x =
[[135 135 135 134 139 130 132]
 [139 131 130 135 131 131 132]
 [131 131 132 130 131 137 131]
 [132 130 134 130 134 156 130]
 [130 131 135 131 132 130 134]
 [131 132 135 130 135 140 130]
 [130 131 131 134 132 130 132]
 [137 132 131 134 135 133 132]
 [131 131 132 131 133 135 130]]
Rows and columns are numbered from 1.
Report the top entry of the column that holds the largest entry.
Answer: 130
Report the entry directly below 140.
Answer: 130
The entry in the bottom-right corner is 130
The entry in the top-left corner: 135
Report the entry at row 2, column 1.
Answer: 139
The entry at row 3, column 1: 131
Report the entry in row 3 and column 3.
Answer: 132
The entry in row 1 and column 2 is 135
The top-right entry -> 132
Report the entry directly below the centre entry.
Answer: 130
The bottom entry of the column that holds the largest entry is 135
Report the largest entry.
Answer: 156
Report the bottom-left entry.
Answer: 131

[[126 123 126 122 128 134 127 131 134 119 130 125]
 [141 118 155 143 117 116 123 131 134 127 141 129]
 [134 132 138 139 124 119 127 125 125 137 130 131]
 [134 134 137 139 124 120 128 123 125 138 129 130]
 [138 124 148 142 120 117 124 128 130 131 137 130]
 [131 126 137 137 129 118 125 130 121 136 129 133]
 [128 109 136 127 130 126 122 140 130 118 134 129]
 [131 109 137 121 119 138 124 135 148 102 141 120]
 [124 106 130 118 129 135 123 140 137 107 134 125]
 [124 108 129 118 129 136 124 139 137 108 134 125]
 [141 126 150 142 114 121 126 125 137 127 140 127]
 [129 107 139 127 128 126 121 141 132 115 136 129]
 [131 136 127 125 118 138 132 120 142 120 132 120]]
Counting starts at 1.
What is the entry directly below the smallest entry? 107
The entry just left of the largest entry: 118
The entry at row 2, column 1 -> 141
The entry in the bottom-left corner is 131
The top-left entry is 126
The entry in row 1 and column 3 is 126
What is the entry in row 3 and column 3? 138
The entry at row 1, column 2 is 123
The top-right entry is 125
The entry just right of the largest entry -> 143
The entry just right of the smallest entry is 141
The entry directly above the smallest entry -> 118
The entry just right of 114: 121
The entry in the bottom-right corner: 120
The entry at row 3, column 2: 132
What is the entry at row 3, column 1? 134
What is the entry just left of the smallest entry? 148

m =
[[122 133 133 135 131 143 127 135]
 [127 128 128 130 129 130 128 130]
 [121 133 134 134 131 142 127 135]
 [130 126 126 128 128 125 128 128]
 [120 134 134 135 131 144 128 136]
 [120 133 134 134 131 142 127 135]
 [138 121 120 118 125 106 131 122]
 [120 134 134 136 131 144 127 136]
 [138 120 120 117 124 105 131 121]
 [129 127 127 128 128 127 128 128]
 [120 133 134 134 131 142 127 135]
 [129 128 128 126 128 125 129 127]
 [120 134 134 135 131 144 127 135]]
Rows and columns are numbered from 1.
Read off the entry at row 2, column 1.
A: 127
Read off the entry in the top-left corner.
A: 122
Read off the entry in row 1 and column 2.
A: 133
Read off the entry in the bottom-left corner.
A: 120
Read off the entry at row 1, column 3.
A: 133
The entry just right of the smallest entry: 131
Read off the entry in the bottom-right corner.
A: 135
The entry directly below 106 is 144
Read off the top-right entry.
A: 135
The entry in row 3 and column 1 -> 121
The minimum -> 105
The entry at row 3, column 2: 133

Questions about the grid below. Counting starts at 1.
1) What is the entry in row 2 and column 1?
2) What is the entry at row 1, column 2?
3) What is the entry at row 1, column 3?
[[101 103 129 126]
 [123 123 128 128]]
1) 123
2) 103
3) 129

[[124 131 134 136 123 125 124 122 127 138 124 136 134 124 118 129]
 [130 130 132 128 133 128 128 124 130 118 127 128 132 126 122 137]
 [125 130 135 123 128 123 129 143 137 122 128 124 122 129 140 125]
 [124 132 127 126 126 121 122 124 131 113 122 123 113 123 121 116]
 [134 133 118 124 124 138 134 122 119 140 130 125 130 133 121 128]
 [124 141 132 123 126 126 127 131 126 133 124 124 124 125 126 126]
 [131 137 116 128 139 132 132 123 126 122 130 128 126 129 128 125]
 [129 114 128 120 125 128 125 121 116 123 130 119 121 125 118 134]
 [129 135 123 115 130 133 130 122 114 131 129 117 121 127 119 131]
 [131 118 133 129 120 132 129 123 123 139 129 130 136 130 118 135]
 [133 126 121 136 128 133 131 123 133 129 129 136 135 132 129 123]
 [130 129 116 128 133 129 126 112 117 118 128 124 125 125 111 136]
 [135 122 121 129 135 136 133 120 120 128 134 129 136 132 121 141]
 [129 119 116 133 122 131 130 122 122 139 131 131 124 132 125 118]
 [137 114 113 108 121 136 129 114 114 108 129 108 105 129 116 115]]
The smallest entry in the last column -> 115
The third entry on the diagonal from the top-right corner -> 129
The first entry in reading order?
Answer: 124
The first entry on the diagonal from the top-right corner?
Answer: 129
The smallest entry in the first row?
Answer: 118
The third-last entry, reading row by row -> 129
The entry directly above the largest entry is 124
The smallest entry?
Answer: 105
The 4th entry, reading row by row: 136
The entry just left of the largest entry?
Answer: 129
The 5th-last entry, reading row by row -> 108
The second entry on the main diagonal?
Answer: 130
The first entry of the smallest entry's row -> 137
The entry directly below the largest entry: 124
The second-last entry, reading row by row?
Answer: 116
The second entry in reading order?
Answer: 131
The largest entry in the first row is 138
The second entry on the diagonal from the top-right corner?
Answer: 122
The last entry in the row that holds the largest entry is 125

Read these off the table that follows. Indices start at 1.
1) Which number is the entry at row 2, column 1?
2) Which number is the entry in row 3 and column 1?
3) Which number is the entry directly above the smallest entry?
4) Which number is the entry in the bottom-right corner?
5) Which number is the entry just right of the largest entry?
6) Which number is the entry directly above 149?
7) Which number is the entry in the top-right corner?
8) Which number is the entry at row 1, column 3?
[[130 128 122 109 128 120 126 135]
 [128 133 130 113 115 130 122 140]
 [144 134 131 120 120 128 131 132]
 [129 137 135 130 131 130 139 130]
 [127 130 140 118 129 123 121 134]
 [135 128 134 155 128 143 137 116]
 [127 123 129 146 147 132 127 106]
 [130 131 130 139 128 152 136 119]
 [129 135 130 127 129 125 146 138]
 [125 134 134 121 117 131 140 149]]
1) 128
2) 144
3) 116
4) 149
5) 128
6) 138
7) 135
8) 122

Read these off the table that follows. Counting starts at 1.
1) Read off the entry in row 1 and column 1.
2) Read off the entry in the bottom-left corner.
3) Read off the entry in row 1 and column 2.
4) Read off the entry in row 3 and column 3.
5) Read off the bottom entry of the column that holds the smallest entry.
6) Read off the entry in the bottom-right corner.
7) Read off the entry directly above the largest entry.
[[128 130 135 142 138 123 128 135 134 133 124 123 131 124 128 126]
 [126 129 143 123 134 124 135 120 133 125 119 123 119 130 133 130]
 [135 141 131 111 126 154 123 126 108 123 142 119 137 124 117 123]
 [123 131 130 122 128 122 127 119 129 131 125 121 116 127 124 122]
 [120 116 133 128 130 117 136 138 121 128 125 144 126 134 124 114]
 [133 131 134 126 139 145 141 127 122 142 129 125 132 137 131 113]
 [116 133 114 123 121 123 125 121 137 117 129 129 121 139 123 136]
 [117 129 129 120 126 131 124 130 122 116 129 132 113 119 114 138]
 [123 116 128 126 128 129 135 126 127 122 139 137 136 126 119 125]
 [117 129 130 135 139 122 127 127 126 149 125 120 136 123 139 131]
 [125 123 130 122 125 127 128 128 126 135 128 136 122 128 130 135]
 [137 124 125 134 128 133 133 125 145 127 130 133 125 131 130 140]]
1) 128
2) 137
3) 130
4) 131
5) 145
6) 140
7) 124
